(in the rows, 100 means zero)
One turn or mirror swaps these rows in pairs. Which row does each one swap with?
Zik: 102 71 118 83 85 112 97 91 104 102 90 107 82 100 103 107 67 86 100 98 95
 112 89 116 115 90
torub: 88 95 91 92 86 104 104 121 109 82 95 73 98 98 81 91 136 82 105 90 88 97
 91 75 113 98
kipi: 91 97 100 104 84 97 78 89 107 115 111 87 92 103 109 85 107 90 92 76 108
 99 96 101 116 50
lat: 104 84 103 88 103 120 80 75 87 119 77 91 84 95 119 112 98 116 87 73 112
 98 112 98 88 99
Nefa: 98 126 98 71 124 97 97 107 123 87 106 95 92 112 130 105 79 78 89 86 102
 78 77 103 105 99
Dul: 91 90 86 102 100 109 86 78 96 79 103 101 77 98 114 100 97 92 69 72 91 96
 65 116 74 93
zuran: 81 103 80 95 93 99 107 114 120 81 101 76 105 102 87 109 122 83 102 89 75
 104 100 82 111 96
lazo: 109 67 113 68 89 89 94 103 114 104 130 98 84 105 105 74 114 103 95 106
 104 95 96 98 111 106
tun: 75 93 86 105 95 99 83 90 96 82 95 84 92 103 113 94 102 87 67 84 97 96 59
 114 79 92
Vikib: 89 99 95 97 99 97 98 114 121 84 93 70 102 98 91 103 129 94 106 91 78 98
 101 66 110 95
Para: 109 69 109 70 86 82 82 106 105 89 121 99 102 106 101 69 123 96 89 99 102
 92 90 92 100 109
vus: 93 106 92 101 102 89 101 86 104 98 118 90 110 143 93 99 100 96 80 68 92
 85 103 112 133 130
Sote: 89 102 75 93 110 98 107 117 118 96 108 71 99 99 98 101 131 98 103 96 89
 102 110 76 117 101
mar: 96 115 100 106 79 104 89 97 95 102 107 86 91 87 98 82 102 92 99 80 109
 96 108 100 106 53
ril: 124 79 98 121 117 127 109 101 128 102 105 114 101 83 95 88 113 85 94 78
 108 106 101 105 89 99
fopil: 102 86 100 118 113 113 110 101 89 71 85 91 112 129 84 108 112 111 97 68
 132 98 105 90 103 99
Rapu: 83 99 92 105 119 88 111 92 101 81 68 114 110 113 92 98 95 83 105 101 123
 83 129 100 88 92
zisa: 95 102 96 94 101 83 115 80 101 96 117 100 96 143 106 92 95 95 82 70 108
 82 113 111 130 118
visim: 114 96 98 86 96 93 90 127 114 92 105 99 96 114 122 118 95 76 102 85 103
 60 90 105 105 76
vef: 95 104 92 88 99 79 102 80 108 95 111 94 96 143 100 95 97 96 81 61 93 86
 99 117 135 110
dabo: 92 90 100 83 100 92 81 105 80 83 84 84 128 124 95 87 91 84 100 99 90 101
 123 99 96 119
radi: 71 93 124 81 123 104 99 99 104 102 83 102 129 95 92 86 112 105 83 86 114
 84 89 83 110 101
Vori: 70 100 121 83 129 97 83 97 96 123 89 101 117 118 96 92 105 99 94 80 115
 88 92 93 118 107
natel: 105 78 108 105 96 122 92 86 87 85 120 101 87 85 90 123 103 97 65 102 103
 82 102 87 99 90
nav: 91 116 86 70 133 107 98 91 124 98 122 101 98 121 113 99 86 91 91 94 92
 72 80 93 98 98
Lafan: 109 107 73 103 98 105 97 94 84 118 81 90 72 110 120 98 71 86 98 88 105
 78 106 105 97 123
nusi: 110 106 73 117 102 101 108 92 111 112 87 84 67 101 94 99 73 96 93 79 87
 77 106 94 88 120
telil: 97 113 81 83 124 105 89 103 135 96 113 105 101 127 112 94 87 82 114 82
 99 79 76 92 84 114
mamog: 91 118 98 67 137 101 94 98 107 107 110 108 103 119 120 85 93 89 103 85
 93 86 78 79 100 90
bifi: 106 103 91 96 75 100 83 100 117 105 93 112 82 103 108 107 95 82 121 91
 111 65 91 119 111 80
fuseg: 92 81 115 100 95 102 105 103 90 79 125 102 86 95 110 97 100 108 108 84
 103 108 134 97 74 117
zame: 91 86 98 108 98 97 87 86 85 82 109 86 84 101 117 101 91 86 72 76 106 79
 71 111 65 93
tadin: 116 107 65 107 109 102 105 79 85 115 97 96 85 94 93 105 81 93 92 79 99
 71 103 108 85 128
ris: 88 85 123 110 99 100 121 104 91 82 117 102 80 91 94 95 96 113 95 90 99
 113 125 107 93 113
nodun: 104 121 74 119 108 105 112 86 93 118 97 92 83 81 116 96 92 87 83 76 98
 80 114 102 95 115
Rated: 103 115 79 113 104 108 102 82 103 112 88 91 74 96 92 98 85 101 96 87 97
 83 113 98 70 130
Gudom: 120 91 98 93 94 104 93 97 100 105 102 97 77 120 102 101 96 88 126 100
 121 64 84 110 111 73
gavu: 118 89 103 98 110 104 113 98 99 68 96 95 122 123 78 99 99 111 100 78 136
 95 96 85 112 93
nupo: 96 98 86 111 98 105 91 85 92 65 97 92 86 121 107 105 97 90 69 77 96 91
 72 107 66 104
vimu: 106 102 100 100 97 100 111 77 104 97 112 95 104 146 100 105 101 92 84 58
 94 100 110 116 130 121
Menut: 101 100 109 79 88 125 81 80 109 119 97 90 92 90 125 106 104 106 107 68
 94 102 117 94 96 91
pob: 116 120 86 110 101 88 106 77 97 105 83 83 89 98 96 102 82 75 87 84 111
 76 108 103 91 135
Fafi: 121 84 110 81 93 90 93 107 106 113 100 86 93 107 110 123 96 77 111 91
 100 71 98 99 109 66
tegif: 97 84 114 105 95 105 108 113 91 78 106 109 81 100 104 84 104 115 94 86
 102 107 135 101 79 104
sukef: 91 96 86 89 113 84 90 100 83 88 127 127 118 99 95 93 112 91 84 82 106 94
 115 94 126 99
Tuv: 115 92 115 87 103 123 102 95 94 78 122 99 83 79 94 123 96 112 79 94 90
 75 104 101 109 100
Vapi: 94 104 90 78 113 74 88 83 93 84 121 117 117 83 82 77 113 87 88 92 100 86
 108 96 105 109
tukav: 111 93 105 83 86 120 90 81 85 118 92 96 98 78 115 115 113 109 101 67 107
 100 120 93 103 98
romes: 98 82 111 102 84 117 88 112 104 91 104 98 101 108 102 114 72 91 100 94
 114 111 89 139 110 100
lufav: 117 104 86 117 101 111 100 76 93 124 87 90 87 96 101 107 80 115 92 95
 111 77 106 97 90 128
Buz: 97 92 92 77 95 84 94 88 86 81 81 78 102 129 87 80 94 73 84 83 88 114 114
 86 102 93
bas: 98 69 122 82 89 75 94 108 108 101 124 91 98 106 88 82 115 98 101 97 104
 95 84 87 110 102
zod: 104 78 98 80 79 89 80 100 105 101 82 76 109 120 84 80 96 78 95 106 88
 107 116 94 104 118
Bufu: 122 88 98 118 94 117 102 99 135 93 92 127 102 83 95 91 112 89 107 73 106
 110 108 109 101 103
tepe: 115 84 98 80 80 99 85 112 101 112 96 99 85 107 116 113 86 89 118 100 106
 86 98 106 115 71
zomod: 75 98 122 99 129 102 92 104 90 105 89 96 129 96 87 83 107 93 91 75 102
 98 87 98 122 112
Zuv: 105 110 93 66 127 94 92 111 131 110 113 102 97 122 113 94 87 95 103 80
 93 79 72 91 103 106
sipi: 96 105 106 84 132 97 94 86 122 101 102 92 108 133 121 98 67 76 96 93 106
 85 82 85 91 110
roru: 96 110 91 102 93 81 103 85 112 101 119 99 95 139 99 97 93 89 84 69 91 88
 95 120 136 114
kel: 98 104 93 114 126 81 110 86 95 79 86 90 107 122 93 89 83 100 109 89 109
 81 127 97 86 76
vebi: 91 104 88 115 100 79 118 77 108 85 80 107 95 112 86 107 91 71 96 90 122
 82 124 89 87 103
dimat: 87 94 93 110 94 110 85 82 94 75 99 90 85 117 105 106 98 90 76 71 103 86
 73 124 68 101
dulot: 127 81 89 113 94 121 107 101 133 90 93 117 108 92 87 98 108 81 93 74 97
 107 100 113 97 98
katik: 100 99 101 104 125 80 107 89 106 71 73 95 109 125 87 110 84 89 102 81 97
 75 118 73 87 90
Feri: 92 76 116 90 102 114 100 117 106 84 90 107 90 104 102 109 72 85 108 86
 90 130 97 117 98 98
gula: 113 86 103 80 87 131 85 69 99 98 91 88 92 90 122 109 108 112 92 79 103
 110 110 95 106 101
Rasu: 83 97 75 88 114 95 118 120 122 90 98 85 97 104 84 101 118 89 110 80 82
 97 108 78 108 81
Fizo: 100 61 118 79 94 77 101 114 111 99 114 100 89 104 92 67 109 99 89 97 104
 83 88 88 115 108
Lidum: 84 85 110 93 121 103 103 102 100 104 68 97 123 103 81 83 103 108 96 79
 114 87 80 86 107 121
Tena: 106 106 92 80 134 107 104 93 123 95 115 94 112 120 119 103 100 84 90 90
 111 72 69 82 104 115
reni: 92 89 110 108 118 89 106 94 91 85 75 101 115 123 83 93 80 82 105 101 111
 92 127 84 84 99
Refeb: 122 78 86 113 93 124 102 101 135 101 101 106 104 91 81 99 111 85 108 81
 112 88 108 112 81 95
Sile: 119 81 104 113 98 113 109 95 136 87 104 109 114 84 97 93 101 100 99 72
 100 114 120 110 97 95
Dez: 90 84 117 109 116 91 111 111 84 80 114 99 88 96 94 85 102 107 96 90 97
 111 123 102 72 120

lat is swapped with -> Vori
radi is swapped with -> tukav
tun is swapped with -> vimu
reni is swapped with -> tepe
Dez is swapped with -> lazo
nodun is swapped with -> Tena
Feri is swapped with -> zod
Refeb is swapped with -> Rasu
zuran is swapped with -> dulot

One turn or mirror swaps these rows in pairs. Which row does each one swap with?
gak: 73 99 84 98 96 94 102 90 145 96 104 95 110 91 104 101 102 115 78
dak: 65 96 93 103 139 114 91 125 110 95 100 117 97 105 106 89 100 108 102
pidub: 134 97 96 116 109 91 101 92 98 105 106 100 81 98 107 110 106 135 85
Mened: 102 93 98 109 124 98 79 90 100 86 98 85 96 76 69 78 114 102 109
lufa: 106 94 105 94 137 111 99 93 104 93 126 87 102 79 101 83 107 126 107
dobe: 104 88 99 137 114 103 95 99 95 113 117 94 113 70 110 79 116 89 109
sureb: 101 83 88 113 92 94 106 99 100 119 87 123 98 127 122 110 85 96 107
nisi: 90 85 83 104 88 109 90 87 72 116 120 96 87 83 121 107 86 114 95
pumed: 99 99 115 122 110 88 103 127 108 90 107 96 97 76 101 82 131 106 112
tuz: 105 102 75 114 107 80 95 104 112 104 85 126 88 125 102 118 90 89 95
suvin: 96 104 101 118 113 68 91 92 100 78 108 106 104 105 80 89 109 73 104
dedeg: 102 88 93 99 103 90 107 104 108 114 108 109 125 100 103 52 100 91 97
guz: 85 104 90 98 118 86 102 108 122 104 92 112 109 104 104 76 104 69 123
Tivil: 78 100 90 93 120 88 101 105 121 114 101 108 97 105 104 139 100 93 116
Ful: 88 85 109 134 97 105 91 111 90 104 97 94 91 73 107 78 126 107 105
tugab: 69 97 81 78 106 109 93 120 99 97 103 109 103 112 98 124 96 110 93
rosup: 109 91 96 117 123 69 110 81 104 108 109 93 93 84 98 103 113 78 123
Bubid: 90 102 94 105 104 96 98 86 70 92 105 111 98 109 105 130 90 75 101
Kasi: 81 104 89 94 63 83 88 87 112 99 98 105 107 102 104 117 110 97 96
nege: 78 110 73 95 102 87 92 82 98 95 98 123 105 128 104 112 109 111 79
fuguz: 72 104 70 110 111 107 93 92 110 75 108 97 91 118 108 81 79 110 91
paviz: 115 76 108 101 109 93 98 104 103 137 116 103 93 84 111 108 119 118 111
nugap: 48 99 91 118 117 102 85 107 111 84 105 110 110 105 103 103 107 108 93
Ral: 109 97 89 106 109 90 89 93 80 60 104 111 98 93 104 111 107 79 111
pulo: 68 100 93 112 133 79 109 93 110 106 105 104 111 107 109 64 97 97 87
duna: 67 92 102 100 74 97 102 92 124 103 98 109 94 110 102 108 102 122 85
mudo: 107 88 101 106 79 86 113 126 85 115 110 93 97 81 112 98 121 108 102
Kagel: 87 92 74 128 82 97 91 104 81 114 116 102 81 77 98 107 96 115 119
temub: 95 113 63 103 139 83 98 120 110 91 96 101 88 102 107 95 88 108 105
Budaz: 97 101 98 106 120 110 129 100 104 106 106 100 106 102 135 98 77 102 112
Dogi: 112 98 86 123 80 91 89 96 104 87 101 88 90 93 100 60 115 109 106
fipug: 92 85 92 87 142 98 93 71 114 118 102 116 102 108 101 96 107 117 99
siso: 99 103 97 92 112 98 106 82 86 96 92 122 106 106 135 80 117 117 83
veb: 126 80 105 99 111 81 95 117 121 92 96 97 86 100 100 73 110 113 91
tove: 69 101 98 105 127 118 89 88 128 95 99 102 122 100 100 102 105 95 92
fir: 105 87 80 110 106 89 110 92 111 102 99 111 96 121 116 103 63 86 106
dogu: 94 112 83 92 125 110 105 95 104 79 108 78 111 81 81 93 88 100 105
kovi: 100 76 67 122 97 103 87 105 101 114 112 97 90 66 102 85 90 95 107
geku: 110 103 107 97 90 96 94 76 77 115 102 114 114 103 112 102 125 119 87
zed: 123 95 98 96 98 105 83 103 118 92 103 114 125 99 93 100 112 109 130
riv: 72 110 98 87 87 76 92 102 96 85 99 110 111 114 87 120 103 98 88
mova: 119 86 94 118 91 92 102 87 67 99 105 93 74 90 103 101 110 97 93
kuz: 135 105 86 103 96 96 94 80 112 101 99 97 108 94 100 100 105 136 109
Tok: 100 93 98 103 95 96 100 103 54 121 105 99 89 85 109 89 99 118 93
zoz: 53 106 91 93 90 89 93 113 117 105 101 108 95 104 103 99 105 127 90
Vad: 84 84 96 115 84 92 89 123 86 105 114 91 73 75 96 96 101 109 113
dimo: 93 106 96 103 138 107 97 79 81 112 96 102 92 98 104 71 105 121 83
Dut: 122 101 93 113 97 97 100 87 98 94 106 97 102 98 102 133 107 135 111

fuguz is swapped with -> Dogi
fipug is swapped with -> rosup
zoz is swapped with -> Vad
kuz is swapped with -> fir
nege is swapped with -> mova

